One hidden turn or mirror swaps the rows below in pairs. Which row is each named row swapped with?
The rows were stretched afterwards, more along some directions than others.
Lek: [-19 -13  12  11   5  27 -11  22  11  -8   0  -2   1 -17   2  18   4  -7
   6   4  18   0 -16   7  21  17  21  24  -2]
mili: [-13   3  -1  15  23  50 -27  23  -4   2 -14  -8   9 -10   8  26   4   5
  23  -2  20  -6  -7 -12   7  13  -9  12 -12]
rekom: [-25  21  23   6  -5  21  -5   6   2  19   7  -8  19 -33   3   7   4 -25
   3   0  22   3 -21   6  -8  -8  12  10  -9]
gebag: [  1 -15  10   8   2  23 -30  15   6   4  -6 -15 -11 -15   1  12  -4  -4
   1  18   9   6 -12  22  -3  -1  29   5  -6]
Ligad: [ -4 -11   9  23   1  24 -19  17   3  -4  -3 -19 -14  -8   3  13 -11 -19
   1   8   7  13 -11  25  -3  -2  33   5  -5]
maru: [-19   7  14 -10   7  46 -22  25  18  15  -2 -21  26 -19   8  25   8   0
   7  -5  34  -2 -10 -12   2  -2   2  17  -2]
besad: [  1  -6  17  11   5  23 -17  22  -1   0 -12  -7  -6  -7  -1   4  -2  -9
  10  16   9   8  -7  19  -2  -8  32  10  -4]
gab: [ -9   8  10   8  -8  21 -13  15 -27   9  -6   1   0   4  26  14  11 -10
  22   2  14  -7 -14  -2  14 -10  17  -2  -3]
kozuf: [-12   4  -9   1  25  35 -20  37  18  14  -7 -12  13  -5  -6  27   8 -17
   9   7  12  12  -1  14   4   1   2   6 -29]
neruv: [-15 -15  15  16  -1  26 -15  19   5  -6   1  -5  -5 -23   0  15  -3 -11
  10   8  17  -7 -16   0  21  11  21  13   4]
Mol: [-17  10   7  11  22  47 -31  32  11   6  -5  -8  19  -9  -3  26   9 -11
  23  -3  30  -5   0  -8  -7   3  -3  16 -14]
ligon: [-30  22  13   3  -4  24  -4   6   7  20   4  -7  11 -27   6   3   2 -30
  -3  -2  28   4 -18   3  -7  -8   0  11 -20]
zini: [-35  20  15  14   2  26   3   8  13  14   5  -3  15 -28   2  15   3 -28
  -1  -2  23  12 -31  11  -6  -6   9  14 -20]
Buk: [-25  17   5  -1  15  35 -26  37  21  12   5 -14  14  -8  12  26   9 -12
  16   2  43  -3  -2 -17   6   5  -3  14  -6]
Noki: [  4  -6   3  25  -2  23 -28  19   9   2  -7 -11 -17  -3  -1   7  -1 -16
  19  18  11  19 -18  20  -4  -3  22   5 -10]
vam: [-17   6  -3  16  19  45 -37  26  21   9 -12 -13   9 -15  -7  29  21 -14
  15   1  29   6 -16   2 -10   7   3  11 -19]
gife: [-21  10 -13  19   7   6 -14  21  18  17   9  -3  -3 -28   7  -1  19 -30
  22  29  26  14 -21  15 -18  -4   0  11 -18]
numol: [ -3 -13   6  19  -8  35 -31  22  -1  -6 -18   2   4  -5 -19  17   8 -10
  21   9  18 -16  -1   2  13  -2  14  -5  -1]
nim: [-32  20  12  12   6  25  -3   9  13  11   7 -12  10 -24   7  10  -2 -32
  -1  -6  28  15 -22  10  -5  -2   0  13 -19]
puves: [  1 -14   2  13  -2  23 -18  20  -4 -10 -11  -1   3  -7 -18   9   0  -5
  14   5  14 -14   0  -2   9  -1   8   1   5]
nok: [-24  17  -6  19  15  15  -9  15  15  18   1  -2  -4 -25  17  -1  20 -35
  22  26  14  19 -26  14 -14   1   6  18 -15]
mem: [ -1 -17  -1  10  -5  24 -25  18   2   4  -9  -6 -11 -14   6  15  -7 -10
   1  16   5   5 -23  20   4  -5  25   1  -4]
ter: [-15  12   0  17  22  47 -33  30   5   7 -13 -16   7  -5   2  21   5  -5
  23  -1  24  -4  -8 -10   2   5  -6  16 -12]
pipon: [ -4 -13   9  11  -4  31 -17  19   0 -10   1  -1   5  -5  -3  21  -1   0
  21  -1  16 -11 -12  -1  23  10  10  11  -6]
peka: [-28  19  17  10   0  22  -6   5   9  20   6 -11   7 -27  14  11   0 -36
  -1  -2  24  11 -24   8 -11  -9  11   6 -12]
getob: [-15 -18   7   8   7  42 -22  33   9   1 -16   9  -1 -12  15  15   3  -7
  14   8  27   5  -1   0  16  -2  -1  17 -16]
Bof: [-14   3  10  -1  18  40 -34  40  19   9   9 -26  14 -14   8  19   1  -7
   9  -9  29  -4  -6  -9  13   0   1  18  -7]
lero: [-16  14  11   1  16  40 -30  27  18  12   1 -17  21  -7   5  20   7  -6
  18   1  36  -4 -15 -10   2  -1  -1   9  -9]
bol: [-13 -12  14  12  -4  34 -19  29  11 -11  -2  -6   5 -14 -14  16   1   5
   9   2  13  -9 -18   6  27   5  22  28 -13]
zimuf: [  0  -5  13  13   6  16 -25  10   1   9  -3 -17 -11  -5   5   6   1 -16
  10  14   9  20 -18  19  -7   2  25  -2  -1]
pizip: [-14  10   3  16  21  48 -33  28  15   1 -11 -17   7  -5  -5  22   0  -5
  18 -10  27   0   0  -7  -3  12  -4  12  -8]
das: [ -8   4   4  16  19  51 -38  35   8   3 -11 -12  11   1  -6  27   4  -1
  27  -5  25  -3   0 -15   1   4  -4   8  -9]
dor: [-16  15   2   9  20  26 -14  32  18  11  -7  -6  11   2  -5  27   8 -20
   8   4  21  15  -5  14  -9  -2  10   5 -28]
Tevag: [-15 -20   4   5   3  33  -9  24   0  -9   3  -1   2 -20   8  16  -2 -10
   8   0   4 -12 -15   3  20   4  11  11   8]
vena: [-16   7  -9  24  27  21 -25  22  18  15  -1 -12  -4 -19   8   2  21 -30
  26  22  16  20 -18  18 -10   6   3   9 -17]
rudo: [ -8  -4   1  10  -6  34 -27  11  -2   7 -13  -4  16 -17 -11  15  12 -14
  15  18  31 -10  -6  -1   7  -4  -4  -8  -6]
vitom: [-10   3  -5  23  27  39 -22  42  25   1 -11 -16   3   5 -18  17   8 -21
  18   5  21  25   0  18   2   2   0  10 -36]
posu: [-18  12  15   0  12  44 -25  32  21  14   1 -19  21 -17   7  20   3  -3
   6   9  34  -3 -16  -5   0  -8   3  20  -7]
famob: [-21 -14   0  10   6  35  -5  33   1  -5 -14   2  -4  -7  15   8   1 -20
   8   7  33   5   4   2  14  -6 -10  17 -18]
debuz: [-10 -11   3  14   5  31  -5  24  13  -9   1  -8   2  -9  -5  23   1   1
  10   2  10   1 -18   6  19   9  12  24  -9]
Siti: [  8 -18   4   3  -3  34 -30  23 -10  -5 -19  -6   6 -13 -18  14   3   2
  11   4  15 -20  16  -6  16   3   2  -3  -2]
kabad: [ -8  -7   4  14 -10  33 -22  16   1  -1 -15  -2   9 -14 -23  12   4 -17
  15  13  22 -11  -2   1  13  -5   1   2  -8]
livot: [-19  16  15  -5   8  40 -31  30  26  13   5 -27  18 -13  -2  16   4  -2
   7   0  35   1 -10  -6   6  -2   4  26 -13]
nuv: [ -9   3   0  11  -3  14  -8  23 -20   5   2  -1  -6   5  23  18   8 -16
  17  -6  11  -8  -6  -3  15  -4  12  -1  -7]
Geden: [-36  23  17   8  -2  23  -8   9   7  17  10  -7  12 -26  17  12   2 -30
   7   3  26  11 -26  14 -12  -9  10  10 -13]
Gif: [-33  26  18   2  -7  25  -4   7   4  16   6  -9  15 -21  13   5  -4 -30
   5  -1  26  10 -18   6  -8 -10   1  10  -6]
Gotof: [-14   1 -13  24  18  19 -23  24  24   9   0  -9  -6 -20   2  -3  19 -24
  18  19  21  22 -24  19  -2   8   2  11 -15]
gam: [  0  -9   3  25   1  34 -31  20   5  -4  -5  -9   7 -10 -27  14   5 -14
  23   6  17  -2  -5   3   6   6   6  -2  -5]
kurag: [-30  25  15   9   6  29  -1   8   7  12   1 -11  14 -23   4   8  -1 -25
   1  -6  26  15 -21  10  -5  -3   1  11 -16]
fuv: [-16   3 -16  17  12  14 -21  20  21   9   7 -12  -7 -26   9   1  17 -25
  17  22  13  16 -18  21 -12   8   2  12  -7]
Fifo: [-14   4  -7   4  19  32 -23  39  24   4  -6 -10  10  -4 -14  24  10  -8
   5   9  23  10   2  19  -2   3   5  10 -32]
Gumaf: [-24  13  17 -11  12  35 -22  34  18  11  -6  -6  20 -17  12  17   4   0
   4   8  33  -9  -6 -12   7   1   7  20   3]
doneg: [-16  11  -3  12  23  29  -9  39  24  -5  -6  -9   6   4 -15  15   6 -15
   9   2  26  24  -3  22  -7   3   7  18 -29]
fega: [-14 -12   3  10  -8  24 -17  26  20  -6   9   0   1 -15  -3  23   6 -11
  12   0  13  -1 -24   6  21   5  18  19  -8]
Bodad: [-16 -23   5  10  10  31 -14  29  -1   4  -7  -5  -7 -13  17  10   1 -16
  13  10  32   5   5   0   7  -9  -4  13 -18]
napaz: [-19   7   8  12  -2  23  -8  19 -21   6  -2   1   1   4  26  13   9 -16
  25   0   6  -5 -18   1  13  -6  16   5  -4]
pip: [-24 -20   3   5   7  45 -22  36  12   0 -14   3   2 -15  18  22   7 -14
  10  10  30   1   1   4   8  -7  -4  15 -17]
Radep: [-14  13   5   6  14  30 -21  38  14   7  -4   0  14   0  -7  22   9 -14
  17   8  22  12   0  12  -3   2   3   6 -27]
pul: [-11 -17   7  10  -5  37 -14  27   2  -8  -5  -4   9 -19  -2  22   7   7
  11  -1  12 -13 -23   1  20   6  19  17  -1]
dip: [-13   3  10   4  -3  21  -8  19 -20   7  -3  -5   1   5  24  19   9  -6
  14 -11  18  -5 -12 -10  12  -7  14   5  -3]
Turo: [-13  16   3   7  16  29 -19  37  15   2 -19   1  12  10 -10  18   8 -12
  13   4  27  13   1  12   3   3   3   1 -18]
kopon: [ -8   6   7   7  -7  15 -14  16 -24  11   0   1  -2   3  30  15  12 -15
  23   4  11 -10 -12  -5  14  -9  16  -2  -3]
bur: [-13   3   6   3  -7  13  -8  18 -22   6   2  -6  -1   2  23   9   2 -11
  16   0  14  -6  -6   1  12 -10  11  -3   0]
fefa: [ -3 -11   8   5  -5  37 -29  17 -12   1 -17  -8  12  -7 -12  15   5  -7
  22  13  20 -17   6  -2   9  -7   6  -3   2]
Guvo: [-17 -14   3   5   1  35 -11  27   6  -4   0  -2  -4 -20   9  18   8 -14
  13   4   9  -6 -22   3  20   7  10  19   0]
voraz: [ -1  -2  20  21   7  23 -26   9  -1   5 -13  -9 -11  -5   6   8  -1 -15
  13  11   8  19 -20  22  -2   7  31   2   2]
kib: [-16 -17  -1  11  -3  34 -17  30   7  -7 -14   9  -6  -8  11  13  -1 -12
  11  11  32   5   0   5  10  -5  -6  10 -14]
tusu: [-28  15  -1 -10  10  41 -21  36  18  11  10  -5  21 -16  21  26   8 -14
  13  -1  30  -7 -10  -9  -1  -2  -7  16  -1]
bila: [-24  14   1 -14  10  41 -20  38  22  13   4 -14  17 -18  11  17  10 -16
  10   1  35  -4  -6 -10   4  -1 -14  17  -5]
Vafo: [-18  15  -5  12  17  28 -14  37  20   4  -5  -9   7   3  -4  27   7 -20
  11   6  14  15   0  16  -7  -2  15   9 -25]
Tebu: [-21  13  -4  12  16  45 -26  30  10  -3 -12 -10  16 -11 -11  21   2  -3
  20   1  28  -5  -7  -1  -6   5  -9  14 -12]
Nisa: [  6  -8  12  15   0  13 -18  12  -8   3  -5 -11 -12  -5   4   9  -7 -13
   4  10   5   6 -10  18  -2  -1  30  -3  -1]
veb: [-12   2  10   6  -8  21  -9  12 -25  13  -4   4  -6  -2  26  12  10 -13
  17  -1   7 -14 -12  -8  14  -7  16   5 -10]
fotis: [ -4   6  11   3  -4  18 -14  16 -29  13   2  -9   1   2  29  12   3  -5
  16  -2  15 -12  -5 -11  14 -10  12  -1   3]

Swapped with kopon: nim
Swapped with Gumaf: Lek
Swapped with gab: kurag
Swapped with Geden: bur
Swapped with Noki: vitom

